[128, 140, 116, 134, 130, 122, 150] ==> 150, 116
[[127, 114, 121, 124, 154], [136, 104, 132, 116, 120]] ==> 154, 104
[129, 114, 107, 130, 128, 103, 125] ==> 130, 103
[[125, 136, 130, 132, 133, 105, 131], [126, 120, 134, 109, 123, 135, 124], [111, 138, 143, 135, 136, 134, 113]] ==> 143, 105
[134, 125, 157, 113, 115] ==> 157, 113
[154, 101, 103, 119] ==> 154, 101
---
151  148  130  129
106  107  121  131
Out: 130

119  150  132  129  116
138  106  125  125  137
Out: 132

135  115  133  143  136  146  119
150  121  123  126  133  129  111
Out: 133

128  128  143  137
130  105  134  132
Out: 143

129  125  136  130  138  129  122
127  126  137  125  133  134   99
Out: 136

114  148  131  106  125  120
138  111  101  113  146  134
Out: 131

104  147  156  137  118
124  108  116  135  156
Out: 156

122  141  132  146  129  140  139
133  121  151  135  131  158  122
Out: 132
---
124	110	125	105	122	121
152	122	131	104	127	121
104	116	112	136	105	142
--> 121

131	103	116	145
136	123	116	142
145	113	116	139
--> 145

125	136	125	136
138	101	138	101
135	111	135	111
--> 136

134	116	136	119
136	109	141	115
137	106	137	110
--> 119

138	100	156	131	143
112	113	148	120	150
131	141	123	141	120
--> 143

130	146	149	118	111
131	148	142	125	98
132	137	152	125	112
--> 111

144	143	122	98	146	121	146
133	139	124	132	115	111	102
123	102	118	126	146	109	124
--> 146

125	124	133	106
128	139	123	132
129	124	130	126
--> 106

123	126	129	128	131	129	131
143	149	118	152	116	146	145
135	145	119	149	119	145	146
--> 131

139	133	126	128	156
141	127	133	112	147
138	133	126	127	156
--> 156
---
[[145 120 139 125 134 152]
 [121 128 138 136 134 140]
 [126 127 138 130 136 139]] out 152, 126

[156 132 121 128] out 128, 156

[140 144 153 129] out 129, 140

[139 126 137 121 107] out 107, 139

[[147 115 141 137]
 [137 122 135 136]
 [101 141 107 106]] out 137, 101

[148 118 156 120 151 154 120] out 120, 148

[[125 125 123 127 141]
 [131 124 128 128 115]
 [120 151 126 138 144]] out 141, 120

[[131 115 151 140]
 [120 115 146 125]] out 140, 120
---
[141 109 142 112 103] ans = 142, 142
[103 118 148 120 128] ans = 148, 148
[118 112 138 138 140 133 153] ans = 138, 153
[100 132 131 146 122 125 130] ans = 146, 146
[146 110 106 123 125] ans = 106, 146
[121 122 106 110 123] ans = 106, 123
[124 127 146 130 157 137 128] ans = 130, 157
[152 116 110 111 119 115 124] ans = 111, 152
[119 107 109 121 105 118 118] ans = 121, 121
---
131  111  154  118  113
130  110  155  117  112
131  111  151  119  115
→ 151

131  131  102  130  119  131  131
129  129  122  129  126  128  129
129  129  126  129  128  129  129
→ 128

127  128  127  104  123  156
121  133  125  106  123  145
121  134  132  129  128  127
→ 129

133  138  131  154  137  144  128
131  126  130  134  132  129  132
131  125  125  128  122  128  127
→ 122

116  119  127  131  131  119
157  113  122  126  123  124
114  127  133  138  134  118
→ 138

109  136  121  111  122  137  153
149  111  128  129  126  109  136
121  141  120  117  120  139  138
→ 120

144  114  123  123  119  154
121  139  125  100  136  141
127  115  142  118  142  131
→ 118

109  114  133  122  104  122  116
126  102  148  116  133  132  147
114  142  101  120  106  142  114
→ 106

158  128  126  117
113  109  118  140
112  139  131  119
→ 139
---
Q: [[149, 128, 154, 132, 153], [135, 131, 139, 134, 139]]
A: 139
Q: [114, 132, 115, 136, 125, 153, 100]
A: 125
Q: [126, 128, 131, 101, 138]
A: 131
Q: [158, 110, 132, 135, 138]
A: 132
Q: [124, 136, 102, 110, 116, 132]
A: 110
Q: [116, 133, 146, 155]
A: 133
Q: [[118, 108, 144, 102, 108, 143], [110, 128, 102, 102, 100, 138], [121, 107, 143, 100, 108, 142]]
A: 100
---
[135 114 150 130] Answer: 130
[150 107 139 148 136 155] Answer: 155
[116 118 134 129 100] Answer: 100
[122 133 104 146] Answer: 146
[102 118 124 127 124] Answer: 124
[132 125 130 129 154 117 101] Answer: 101
[106 134 129 155 133 145 113] Answer: 113
[120 131 124 137 122 138 152] Answer: 152
[103 127 126 104 114] Answer: 114
[116 132 139 152 108] Answer: 108
---
array([121, 112, 103, 141, 128, 110]) value 141

array([[118, 108, 105, 129],
       [118, 116, 107, 132],
       [121, 122, 126, 129]]) value 122

array([118, 113, 103, 114]) value 113

array([153, 128, 102, 119]) value 128

array([[102, 116, 135, 111, 128, 130],
       [117, 131, 141, 127, 128, 136]]) value 127

array([[151, 137, 106, 156],
       [135, 107, 111, 149],
       [114, 115, 143, 111]]) value 115

array([[129, 128, 127, 152, 132, 132],
       [132, 132, 132, 152, 127, 132],
       [117, 122, 127, 152, 127, 127]]) value 152

array([110, 130, 105, 127, 129, 131]) value 127
---
[124 126 107 135 119 124] 124
[112 106 107 112 113 112 109] 109
[135 103 120 125 118 128] 128
[149 151 152 153 153 151 148] 148
[143 134 106 128 128] 128
[154 152 158 154 150] 150
[135 150 122 119 128] 128
[150 131 120 115 146] 146
---
[130 111 134 152] --> 111
[119 115 154 110 156] --> 115
[144 121 146 136 124 155] --> 121
[124 128 155 131] --> 128
[ 99 126 137 134 136 121] --> 126
[133 123 134 152] --> 123
[121 105 127 146 111 128 117] --> 105
